0: [114 149 143 148 122 127 124  95 143 111 107 100 143 112 117 130 113 141 129 107 143 120 160 121  94 130 133 164 132]
1: [156 103 116 128 146 100 128 145 129 141 131 144 147 145 137 123 128 128 124 117 113 147  90 143 178 131 116 108 142]
2: [158 118 134 109 141  93 112 143 103 166 134 129 164 109 122 134  79 155 100 157 112 144  84 188 136 132 131 106 145]
3: [113 161  91 145 110 135 112 109 150 110 124 101 154 153 141 123 145 147 134 139 157  91 101 106 153 113 138 118 146]
4: [139 141 101 125 127 111 118 128 123 145 126 132 166 140 141 124 126 153 116 145 133 112  77 144 156 122 135 115 139]
5: [177  89 130  92 151  72  97 134  72 161 157 111 153 108 106 150  46 140 102 196  78 155  44 223 149 130 117  59 171]
6: [104 147 149 135 153 139 162 166 144 144 108 173 129 119 138 121 157 143 115  93 133 136 165  81  98 133 124 175  90]
7: [106 133 153 142 128 154 154 138 143 118 119 149 110 106 139 117 141 127 124  84 142 145 194  91  91 148 139 187  99]
8: [140  81 177 118 146 126 130  92 114 119 117  91  91  95  81 163  82 111 149 128 120 170 161 182  87 144 109 154 132]
9: [ 97 168  69 122 102 132 107 114 130 117 117 110 129 170 137 144 178 136 132 183 152  55  86 109 143  92 135  84 131]
10: [137  85 143 122  82 180 123 105 122 111 158 108  72 109 141 127 120  69 163 119 128 149 171 163 139 140 159 120 127]
11: [ 88 163 108 146 108 136 138 139 151 108 131 156 114 155 149 103 166 127 121 103 166  82 155  49 126 105 147 158 103]
12: [105 157 135 137 110 159 122 108 139  88 155 107  79 110 123 119 118  89 135 126 118 104 209  77  73 142 146 140 135]
13: [158  98 137 105 142 105 107 122  88 148 162 111 139 101 117 147  60 124 113 165  79 150  90 192 129 136 121  84 168]
14: [ 98 160 109 125 143 109 146 164 147 136 100 176 130 188 134 126 203 141 120 130 140  83  97  63 143  93 102 126 100]
15: [145  90 162 111 167  88 143 146 117 141 110 158 116 138  98 149 131 133 133 121 103 166 104 157 134 115  89 122 107]
16: [149 123 144 121 140 123 112 102 109 144 120  80 165  75 112 143  57 162 112 158 116 152 119 201 100 155 129 132 159]
17: [129 142 116 128 135 119 137 160 131 148 126 147 156 122 149 124 138 155 108 132 137 124 106 124 138 138 129 137 125]
18: [142 120 162 134 167 104 132 127 116 150 100 119 166  87  99 143  74 167 108 124 115 170 127 172  78 145 113 164 136]
19: [114 153 122 123 127 149 136 176 130 145 131 162 133 119 159 106 142 138 104 126 123 119 145  97 121 142 149 140 108]
20: [138 119 146 130 151 100 107  95 110 116 139  83 132  91  86 148  69 124 126 152 100 140 143 170  85 135 110 127 155]
21: [111 126 125 114 109 158 130 121 124 113 126 115  98 135 123 143 156 103 148 143 137 120 127 124 136 114 134  99 116]
22: [118 118 146 146  81 197 119  75 149  89 160  68  99  72 149 121  89  94 158 114 137 148 233 128  90 173 168 161 157]
23: [126 116 149 119 144 129 145 154 130 139 122 164  98 131 119 129 147 121 129 106 121 139 154 113 126 133 113 152 106]
24: [154 104 126 130 126 118 118 132 133 132 139 133 140 130 136 110 128 128 129 107 120 154 106 143 166 134 124 119 137]
25: [ 93 136 123 151  78 198 160 133 168  71 110 143  83 161 155 111 209  89 159  58 181 119 168  33 149 113 159 144  85]
26: [149 111 128 101 132 101 106 133  92 153 145 116 152 103 112 143  68 128 106 172  99 135  79 191 133 123 126  83 152]
27: [132 144  96 110 156  63 109  96 106 142  96  99 162 174  83 176 148 179 130 197 137  68  30 163 136  70  89  73 141]
28: [140 120 102 139 138 114 121 151 140 135 127 160 148 153 142 112 154 133 126 119 123 134  80 118 174 122 117 107 134]
29: [179  97 140  98 149  81  94 124  80 159 160 106 148 108 110 151  55 130 110 182  83 147  55 228 149 124 114  73 161]
30: [118 158  93 143  98 129 117 108 146 114 122 108 150 156 148 115 145 143 127 133 158  85 107 104 155 122 148 120 138]
31: [125 140 131 140 138 131 128 120 143 120 126 119 132 119 119 122 125 135 128 110 134 141 165 106 104 143 123 166 127]
32: [121 111 144 128 138 131 154 160 137 135 120 166 104 134 129 125 148 115 130  99 127 143 153 111 125 125 114 153  98]
33: [114 129 123 112 109 153 139 128 120 115 122 125  98 138 123 146 169 104 148 149 134 117 121 125 132 113 134 100 118]
34: [129 103 150 121 119 161 131 108 124 118 126 109 100 109 117 146 124 102 157 132 124 152 141 153 116 135 130 110 132]
35: [100 168 102 128 141 113 145 166 138 134 105 175 129 187 138 116 206 140 119 120 153  80 100  54 145  96 120 131  90]
36: [ 96 160 109 145 112 133 138 153 148 119 131 161 120 166 141 108 179 119 115 105 158  79 135  55 132 106 140 149  91]
37: [142 112 162 131 167 103 126 119 111 156 110 113 165  86  96 146  70 164 111 131 111 164 126 184  85 144 117 154 139]
38: [117 145 111 138 110 129 112 115 133 105 140 120 111 147 123 122 138 118 129 125 151  78 147  91 118 108 137 127 115]
39: [152  97 124 133 128 113 130 137 139 134 136 136 139 137 144 111 134 126 141 106 119 159 106 143 175 139 125 116 136]
40: [147  84 158 136 131 118 129  90 134 120 135 118 117 117 105 130 102 111 146 104 133 156 150 176 136 143 116 149 140]
41: [159 114 127 105 136 100 103 131  83 152 154 109 147 103 117 142  67 140 112 169 101 130  83 191 125 134 124  81 150]

[134 138 110 130 133 131 112 124 116 134 137 118 139 115 131 135 106 128 122 158 118 133 114 143 120 133 132 109 152] -> 4 24 17
[116 146 121 129 125 111 126 139 131 122 133 148 126 159 126 124 143 125 115 125 136  88 111  89 132  99 129 122 111] -> 38 36 30
[145  99 146 135 117 148 113  86 141 118 139  87 137  76 128 129  79 122 148 121 122 173 155 182 119 164 139 142 155] -> 40 34 16
[106 159  79 120  99 142 115 112 123 114 117  97 122 156 137 143 164 130 139 178 145  75 100 121 135 105 131  84 130] -> 9 3 30
[ 94 185  68 124  95 136 112 118 139 120 106 110 145 173 138 137 183 146 130 167 156  43  83  91 149  98 140  89 128] -> 9 3 30
[105 153 138 132 113 147 132 135 124 111 149 127  94 117 131 120 120 106 119 123 123 108 191  80  88 133 151 139 121] -> 12 38 31
[132 134 130 137 171  95 149 172 130 149  93 175 162 138 122 113 154 169  99 105 123 133 107 102 129 116 107 152 106] -> 17 6 28
[110 141 138 149 132 126 121  94 139 109 119  94 144 112 114 129 106 151 128 110 146 125 151 126  98 134 138 164 135] -> 0 31 38
[138  91 142 120  78 180 128  97 123 103 158 103  72 106 134 131 115  71 169 116 132 151 174 162 131 140 156 112 125] -> 10 34 21
[114 139 145 147 138 128 134 118 146 119 120 131 132 119 127 122 122 135 126 102 130 140 168 111 102 142 123 166 133] -> 31 0 7
[144 116 163 113 114 157 114  86 106 142 144  69 139  44 118 150  29 139 125 153 123 162 177 202  69 170 157 149 166] -> 16 20 8
[150 129 136 108 146  97 122 154  98 165 134 141 157 115 128 131  96 150  94 162 112 137  82 167 136 136 125 101 141] -> 2 26 41
[142  83 180 137 142 128 141  72 122  99 118  84  93  99  86 153  81 106 150  98 132 178 167 169  98 142 108 159 133] -> 8 40 34
[117 144 120 139 127 123 126 128 132 119 124 140 133 145 128 117 135 131 124 116 143 100 141  90 117 113 133 148 117] -> 38 31 11
[127 139 123 116 114 151 107 120 117 124 156 100 117 106 130 130  92 104 125 159 100 123 149 134 110 138 147 100 152] -> 34 21 20
[109 143 116 125  63 196 108 111 120  99 183  96  76  99 147 122  96  66 139 147 123  91 195 106 102 147 174 116 136] -> 12 10 22
[124 124 137 145 135 123 138 113 158 117 124 131 121 134 129 111 132 130 126  95 141 139 169  96 123 140 131 176 121] -> 31 7 0
[124 122 141 147  70 196 116  74 137  96 157  60  93  68 151 122  78  91 164 119 135 151 236 138  83 178 171 157 161] -> 22 10 12
[108 143 121 121  63 188 102 110 122 102 185  98  74 108 149 121  99  68 138 151 124  87 193 108 103 143 179 112 137] -> 12 10 22
[103 158 140 137 153 139 158 175 145 138 109 181 120 127 142 103 170 142 112  96 132 126 170  62 110 135 133 184  90] -> 6 7 19
[154 114 110 135 136 110 137 164 134 138 132 155 152 169 157 100 169 126 129  92 131 147  82 102 195 122 123 108 124] -> 28 1 39
[136  94 134 124  73 184 125 102 126  98 165 101  70 106 134 137 114  63 161 125 136 142 177 160 134 137 151 109 125] -> 10 34 21
[143 127 104 141 145  94 126 154 135 141 127 169 155 161 149 114 172 142 119 124 117 131  70 106 186 118 105 106 133] -> 28 1 4
[156  99 142 137 121 137 119  98 127 117 139  89 142  99 137 116  84 119 144 115 119 170 141 164 134 157 135 133 157] -> 40 34 24
[107 159 131 136 111 157 123 115 137  93 147 109  86 119 122 122 117  87 134 134 116 109 203  79  79 132 140 140 127] -> 12 38 31
